In the data rows, the value 128 means zero.
Here is a table of points, one per row:
[131  89 136 124 150 176 163 129 118 105 141  91 136 160 169 111 126 129
 171 107 156 228 130 133 122  98 124 116 119  95 101  80 163  94 146 150
 161 123 138 155 167 179 114  74 140 134 101 138  86 148  98 101 145 164
 107 143 111  83 100]
[123  87 102 148  86 137 160 143 159 193 180 156 167 136 161 125 152 111
 111 106 175 106 122  96 113 151 119 131 168 124 151 111 101 198 165 111
 126  75 153  86 145 122 129 128 147 111 188 105 154  73 120 170 130 117
 164 111  85 147 131]
[138 166 155  34 148 174 170 110 173  65 123  99  83 139 106 174  79 151
 150  88 191 106 105 111 136  98 108 133 177 134 116 133 134 128 128  93
 137 108 157 102 161 130 134 163 144 114  56 125  72 113 126 133  94 111
  96 140 105 190 144]
[174 114  88 140 149 146 140  63 136 114 129 151 106  92 139 148 139 134
 174 130  37 147 125 152 140 153 164 117 153 144 190 163 163 122  69 136
  97  79 127 131  65 114 164 153 158 158  72 135 145 200 126 104  90 103
 128 131 181 130 164]
[155 158 177 117 112 129 146 150  83 103  76  99 108 113 142 114  85 163
 132 100  85 173 206  99 168 204 129 123  91  73 110 132 137  88  97 113
 131 133  69 168  86  95 109  42 149 190 187 135 165  45 152 134 125  85
 123 118 116 165 168]
[166 114 136 145 123  74 118  99 173 191 187  80 136 112  96 187  84 119
 167 116 134  96 120 112 103 134  85 194 153 113 142 153 136 124 171 174
 116 174 144  63 143 117 134 165 112 159 108 158 144 174  98 152 104 119
 120  73 130 123 220]
[ 95 151 187 105 157 130  83  82  84 110 148 111 163 186  95 161  97  79
 123  76 115 194  81 103 124  64 157 141 111 104 115 105 130 126 167  81
 113 144 157  91 133 125 203 142 111 170 101 137 109 111 152 150  73  83
 128 148 129 143 144]
[147 158 133 150 167 108 174  86 122 119 116 176 123 124 117 113 161 184
 135 162  57 167  24 114 116 139 121  95 154 157 163 130 131 107 132  98
  96 115  74  89 125 154 101 169 128  86  84 133 145 144  99 103 149 116
 138 114  89 109  85]
[154 126 111 155 127  98 117 192 134 160 102 155  68 118 149 124  72 128
  81 148 107 135 125  85 162 102  81 121 140 153 183 105  86 176 134 185
 138 135 106 115 159  80 109 191 143 107  75 112 164 168  88 137 102 138
 133 153  83 114 143]
[ 92 107 118  97 126 119 108  90 129 148 135 182 133 114 166 128 104 105
 114 151  77 124 102 130  90 153 117 146  98 136 122 140 106 127 136 158
  98 160 100 151 115 121 100 161 120 125 137 158 112  64 133 129 124 149
 123 138 137  50 167]
[110 128 118 191 106  80 132  94  95 165 142 108 187 162 149 133 166 115
 113 170 131 136 165 143 147 125 148 116  55 133 143 145 128  88 200 128
 118  81 199 119 121 115 149 127 144 117  96 119 118 201 135 148 174 116
 108 137 139 122 106]
[ 82  93 102 163 145 134 106 146 106 166  98  87 175 158 128  86 134  98
 116 101 133 153 135  73 202 162 177 123  56 148  99  87 121 134 116 129
 127 117 114 156  84 106 147 128 111  94 125 117 133 133  75 147 119 150
 104 150 132  85 102]
[132 152 145 105 105 146  99 190 162 155 174 132 121 103 138  96  90 122
 143 112  97 111 144 113  82 119 145 145 122 123 135 147 107 138 122 128
 155 168 172 115 143 144  90 204 117 115 159  67  95 123 115  98  46 110
 116 157 125  68 110]
[ 62 113 142  55  87 153 157 116 149  97 102 134  69 175 110 120 128 106
 144 149 144 163  47 112  26 122 114 111 107 101 105 156 121 151 128 136
 103 116 102 129 158 102 158 142  98  82 155 120 161 143 152 193 141 152
 105  79 118 165 132]
[143 125  98 184 126 132 140  99 191 167 154  39 113  98  76 125 144 156
 164 143 132 124 137  79 149 172 160 136 150  83 124 133 101 131 144 152
 158 134 125  95 148 119  76 127 114 141 170  96  98 123 152 170 114  95
  84  78 143 146 136]
[115 157 146 109 162 157 130 152  93 119 138 149 189 124 112 125 135  53
 147 166 147  67 207 102 136  93 120 185 116 122 113 185  53  93 117  54
 127 151 105 117 149 144 106 112 131  95 167 188 112 128 108 163 134 191
  92 135 133  93 157]
[155 151 128 156 208 104 148 194 106 137 105  77  66 101 104  63 158  93
 142 176 143 120 142 211 149  70 122 147 157 131 187  51 147 163 111 110
 133 148 102 127 144 115 162 116 182 149 133 135  74 135 141 110 124 171
  97 151 131 136 109]
[ 79 103 165 122 135  82 123 144  72 183 105 157 144 145 114 108 156  86
  69  93 133 160 114  67 139  70  81  64 219  82 119 122 105 115 104  81
 114 192 134 105 110 118 149  89 147 188 148 108 110  70 137  91 119  81
 160 132 116 145 124]
[130  98 120 130 104  96 145 137 136 155 131 157 131 131 200 136  97 126
 104 144 166  99 191 143 144 137  80 130 108 137 137 123 137 141 145 161
 132 124 180 155 152 128  91 140 166 135  81 124 114 119  86  87 187 148
 143 152 107  99 117]
[157 125  91  94  90 144 107 171 131  98 100 150  84 136  95 167 155 104
 120  94 125 149 171 103 101 122 181 120 174 135 155 140 157 102  92 162
 122  89 138 144 103  63 133 100 119 116 147 123 156 123 170 138  87 168
 126 121 224 143 131]
[110 132 123 116 120  94 142  89 152 100 115 144 164 128  91 163 148 166
 102 112 134  76 147 109 183 117 125  49 170 119 104 177 124  47 135  99
  93 157 125 117  97 143 137 110 151 125 105 119  83 104  96  57 135 130
  88 143 193 138  64]
[114 140 153 119 158 135 157 115 149 134 158  98 112 117  86  99 142 138
 175 157 117 118 100 193  36 141 177 162 156 181 129  86 192 163 152 118
 114 140 114 152  88 154 104 165 114 102 167 111 136  88 156  71 163 135
 119 128 108  92  94]
[189 108 138 128 144 132 162 139  78 155 100 169 127 118 123 123 130 139
 177 124 127 130 124 157  92  87 111  89 113 129 138 135 176 132 137  87
 144  82 173 132  48 169 113 143 139 165 115  76 182 162 122  89 166  73
 187  80 106 141 139]
[ 89 200 177 119 147 147 104  99 119 102 157  84 155 160 121 161 139  91
 124 131 146 126 145 151 104 185 155 162 133 119 114 117 146 155 100 146
 138 135 185 138 174 132 170 144 141 124  95 136 143 158 138 134 147 125
 157 117 164 182  66]
[134 181 134 155  93  92  86 175 101 103 145 179 155 142 119 157 163 154
  58 151 167  99  87 171  90  93 112 136 136 184 143 138 133  81 149 176
 120 150 122  97 159 123 119  96  90  97 128 171 163 157 183 148 148 153
 188 110 140 188 125]
[129 115  96 131 145 102 136 131 162 144 157 100 133  73 147 104 103 151
 155 116 156  84  70 200 137 111 126 133 126 165 158 115 172  99 106 175
  91 189  91 112  76 146 145 125 120 152 119 169  83 137 122 101  81 135
 111 134 131 128 195]
[ 90 117 111 181 163 155 110 139 103 123 148 163 160 116 174  93  91 131
 146 153 147 101 103 186 123  78 151 114  48 142 168 138 117 187 107 112
 120  76  52 140 125 147 153 150 142 162 129 108 114 103 134 121 134  98
 142 118 150 159 134]
[134 108 164 160 115  88 107 153 135 120 143 137 159 156 100 144  72 158
 163  76 183 122 158  59 116 109 143 139 103 112 131 175 161 142  71  89
 141 159  99 128 162 150 107 119  67 164 118  90 176 124  43  70 194 106
 156 112 119 113  75]
[101 140 130  52 115 116 132 103 147  77  77  84  99  78 160 130 111 147
 145 136 158  74 152 159 137 137  65  78  82  68  92 169  99 112 103 110
 158 165 151 164 156 165 176 139 109 121 123 121  92 168 140 164 143 113
 100 137 118 128 112]
[130 125 124 135 143 181 134 124 140 147 159  73 164 104 137 138 133 141
 146 143 132 132 165 113 100 146 121 127 141 103  80 113  96 103 202 177
 179 123 123 141 153 171  67 133 130  95 155 120 102 114 146 133 120 138
 105  98 141  76 123]
[ 92 106 129  99  77 148 181  86 187 114 133 146  72 177  98 144  76  94
 129 193 137  98 145 129 133 114 131 129 115 136 125 166 109 161 170 132
  82 124 192 131 103  95 121 156 170 133 119 111 151 161 126 122 172 149
  75 147 102 199 133]
[149 161 118 125 177  85 133 104  85 127 110 135 110  84 197 138 162 119
 151 149 123 149 138 152  77 145  83 127 128  74 202 132 121 132  99 130
 144  88  90 122 228 116 134 130 149 135 100 156  81  92 161 190 151 128
 152  88 163  93 134]
[ 82 105 128 180  89 116  98 123 157 132 138 157  72 147 115  79 145 125
 113 171  68 149 108 122 117 116 148 132  97  87 121 201 113 130  59 130
 117 168 131 128 169  99 114 141 120 173 145  76  76 171 137  97 119 105
  87 134 154 132 106]
[160  87  85 155 121 159 150  99 182  84 147 152 133 126 132 151 155 194
 119 113 158 114 105  89 178 111 122 143 185 149 121 158 105 127 129  93
 137  71  59 103 193 131 107  89 117 101 107 162  84 109 109 134 130 139
 100 147 102 132 141]
[127 111 101  95  90  32 125 143 110 134  84  81 126  79 152 122 164 161
 110  80 179 123 168  95 114 128 131 100 160 157 177 117 166  91  88  81
 137 146 150 142 112 105 170  94  32  92 152 143 137 154 171 165 157 104
 135 186  71  62 139]
[138 200 194 117 100  58 123 170 106 129 103 107 128 144 132 140  82 202
  76 106 101 102 158 140 132 200 112 153  76 163 110 128 160  83 184 152
  93 114  62 134 107  66 131 142 164 112 106 120 133  36 119  98 102  90
 117 118 136 154 143]
[130 140 130 102 145 149 104  68 117  92 117 134 120 105 139 117 137 112
 130 138  84 131 117 124 158 178 136 183 111 140 116 121 101 175  82  62
 140 143 147 147 134 145 144 137  82 122 142 177 158 144 149 182 143 112
 154 182  49 101 152]
[134  91 126 107 119 103 116 143 137 169 123 152 128 171 133  84 208  96
 129  88 139 109  91 181 129 198 124 202 115 146  77 104 203 173  71  96
 116 112 181 133 143 112 166 124 147 115 115 123  83 100  67 107 136 170
 165 121 137  94 113]
[107 115 135 120 114 114  69  97 127  88 141 174 129 109 146 181 107 127
  53 107  82 131 140 150 148 138 105  80 206 125 125  83 111 159 130 190
 111 211  90 170 122 148 177  84 124 169 162 181 208  90 144  84 140 151
 180 179 148 132  87]
[185  80 122 139  99 153  73 154 108 111 134 174  90 166 124 144  94 144
 122 114 131 165 149 151 109  29 148 163  78 150 108 114 150 125 187 137
 169  90 154 157 134 119  77 115  93 173 125 109 111  99 173 109 124 119
 136 157 120  89 186]
[108  73 123 109 116 174  89 121 144 127 109  91 143 125 125 144 130 155
 129 101 149  70 112 158 146 142  75 112  97 101   6 125  93 184 184 143
 179  87 109 159 130 165 194 156 122  98 138  94 142 151 111 152 102 117
 130  91 134 130 129]
[160 162 197 123  82 173 197 185 119 117 154 135 150 142 154  80 153 155
 129 143  45 165 128 154 120 173  79 159 149 115  84 175 117  77 155 105
 109 109  92 100 119 140 167  94 204  85 173 143 175 200  75 114  48 134
 109 121  68 159 154]
[181 153  57  98 186 152  85 136 120 137  77 175 132  94  88 134 136  91
 143 130 117 103  63 129 170 106 126  78  87 133 110  87  94 101 122 172
 160 187 182 117  80 194  43 163  90 104 114 136 123 128 115 152 115 188
 170  83 187  84  96]
[125 180 142 154 129 117 142 117 153 115 161  74 164 139 105 144 104 112
 147 113 153 156 155 100 155 185 179 122 117 100 155  91 139 128 112 145
 122 186 168 117 134 157  97  86 116 150 164 138 187 108  95 129 180 149
 145 125 130 158  46]
[ 66 138 151 155 194 178 137 124  63 166  95 102 138 131 105 136 144 107
  80 191 125 129 156  62 133 127 122 137 228 201 104 135 106 124 100 162
 142  96  92 164  80  83  81 166 145 105  54 134 143 182 173  98 155  88
 139 112 124 160 190]
[139  87  83 127 127 117 168 130 124 127  71 151  95 145  88 119 151 112
 126 144 136 157  92 108 151 120 136 107 138 150 136 100 133 115 135 129
  85 125  86 131  76  95 116  70 118 101 156 168 172 116 126 163 173 198
 109 116 109 131 147]
[192 125 101 207 138 112  70 121 109 127 106 132 100 141  80 113 196 153
 105 135  99 126 128 171 194 134 164 172  90 138 108  86 135 168 140  83
 168  72 156 129 146 112 125 103 111 158 143 110 110 110 182 154 153 106
 153 136 125 142 113]
[139 143 110  96 120 163 141 157 135 102 147 134 157 106 140 167 105  94
 158 101 132 112 187 111  97  96 158  84 151 106 195 137  93 149 164 110
 122  62 112 116 122 130 191 151 156  87 164 113 179 137 113 158  63 153
 111 140 186 123  92]
[ 99 132  92 144  92 208 135 139 152 116 179 140 154 121 198  81 131 143
 111 122 161 159  87 163 144 142 173 108 109 150 124 107 143 101  74 187
 137 144 188 136  93 165  71  70 129 167 149 125  76 132 186 118  97  97
 157 152 120 194 154]
There is one direction along which these points spread out most. Take the direction at right angles to it along which they spread out most. Then take the direction at right angles to both along which they spread out most. Go by this last direction. How far along it is each point below, from 0 to 99? 50 is the average, and the first point above lies past it. One standard deviation of the points above along it is 16.
[139 143 110  96 120 163 141 157 135 102 147 134 157 106 140 167 105  94
 158 101 132 112 187 111  97  96 158  84 151 106 195 137  93 149 164 110
 122  62 112 116 122 130 191 151 156  87 164 113 179 137 113 158  63 153
 111 140 186 123  92] 44
[130  98 120 130 104  96 145 137 136 155 131 157 131 131 200 136  97 126
 104 144 166  99 191 143 144 137  80 130 108 137 137 123 137 141 145 161
 132 124 180 155 152 128  91 140 166 135  81 124 114 119  86  87 187 148
 143 152 107  99 117] 61
[160 162 197 123  82 173 197 185 119 117 154 135 150 142 154  80 153 155
 129 143  45 165 128 154 120 173  79 159 149 115  84 175 117  77 155 105
 109 109  92 100 119 140 167  94 204  85 173 143 175 200  75 114  48 134
 109 121  68 159 154] 19
[ 95 151 187 105 157 130  83  82  84 110 148 111 163 186  95 161  97  79
 123  76 115 194  81 103 124  64 157 141 111 104 115 105 130 126 167  81
 113 144 157  91 133 125 203 142 111 170 101 137 109 111 152 150  73  83
 128 148 129 143 144] 57
[189 108 138 128 144 132 162 139  78 155 100 169 127 118 123 123 130 139
 177 124 127 130 124 157  92  87 111  89 113 129 138 135 176 132 137  87
 144  82 173 132  48 169 113 143 139 165 115  76 182 162 122  89 166  73
 187  80 106 141 139] 41
[123  87 102 148  86 137 160 143 159 193 180 156 167 136 161 125 152 111
 111 106 175 106 122  96 113 151 119 131 168 124 151 111 101 198 165 111
 126  75 153  86 145 122 129 128 147 111 188 105 154  73 120 170 130 117
 164 111  85 147 131] 57
[101 140 130  52 115 116 132 103 147  77  77  84  99  78 160 130 111 147
 145 136 158  74 152 159 137 137  65  78  82  68  92 169  99 112 103 110
 158 165 151 164 156 165 176 139 109 121 123 121  92 168 140 164 143 113
 100 137 118 128 112] 67
[154 126 111 155 127  98 117 192 134 160 102 155  68 118 149 124  72 128
  81 148 107 135 125  85 162 102  81 121 140 153 183 105  86 176 134 185
 138 135 106 115 159  80 109 191 143 107  75 112 164 168  88 137 102 138
 133 153  83 114 143] 26
[149 161 118 125 177  85 133 104  85 127 110 135 110  84 197 138 162 119
 151 149 123 149 138 152  77 145  83 127 128  74 202 132 121 132  99 130
 144  88  90 122 228 116 134 130 149 135 100 156  81  92 161 190 151 128
 152  88 163  93 134] 43
[160  87  85 155 121 159 150  99 182  84 147 152 133 126 132 151 155 194
 119 113 158 114 105  89 178 111 122 143 185 149 121 158 105 127 129  93
 137  71  59 103 193 131 107  89 117 101 107 162  84 109 109 134 130 139
 100 147 102 132 141] 42
[110 128 118 191 106  80 132  94  95 165 142 108 187 162 149 133 166 115
 113 170 131 136 165 143 147 125 148 116  55 133 143 145 128  88 200 128
 118  81 199 119 121 115 149 127 144 117  96 119 118 201 135 148 174 116
 108 137 139 122 106] 59
[134 108 164 160 115  88 107 153 135 120 143 137 159 156 100 144  72 158
 163  76 183 122 158  59 116 109 143 139 103 112 131 175 161 142  71  89
 141 159  99 128 162 150 107 119  67 164 118  90 176 124  43  70 194 106
 156 112 119 113  75] 77
[132 152 145 105 105 146  99 190 162 155 174 132 121 103 138  96  90 122
 143 112  97 111 144 113  82 119 145 145 122 123 135 147 107 138 122 128
 155 168 172 115 143 144  90 204 117 115 159  67  95 123 115  98  46 110
 116 157 125  68 110] 62
[ 82  93 102 163 145 134 106 146 106 166  98  87 175 158 128  86 134  98
 116 101 133 153 135  73 202 162 177 123  56 148  99  87 121 134 116 129
 127 117 114 156  84 106 147 128 111  94 125 117 133 133  75 147 119 150
 104 150 132  85 102] 73
[166 114 136 145 123  74 118  99 173 191 187  80 136 112  96 187  84 119
 167 116 134  96 120 112 103 134  85 194 153 113 142 153 136 124 171 174
 116 174 144  63 143 117 134 165 112 159 108 158 144 174  98 152 104 119
 120  73 130 123 220] 41
[ 82 105 128 180  89 116  98 123 157 132 138 157  72 147 115  79 145 125
 113 171  68 149 108 122 117 116 148 132  97  87 121 201 113 130  59 130
 117 168 131 128 169  99 114 141 120 173 145  76  76 171 137  97 119 105
  87 134 154 132 106] 49
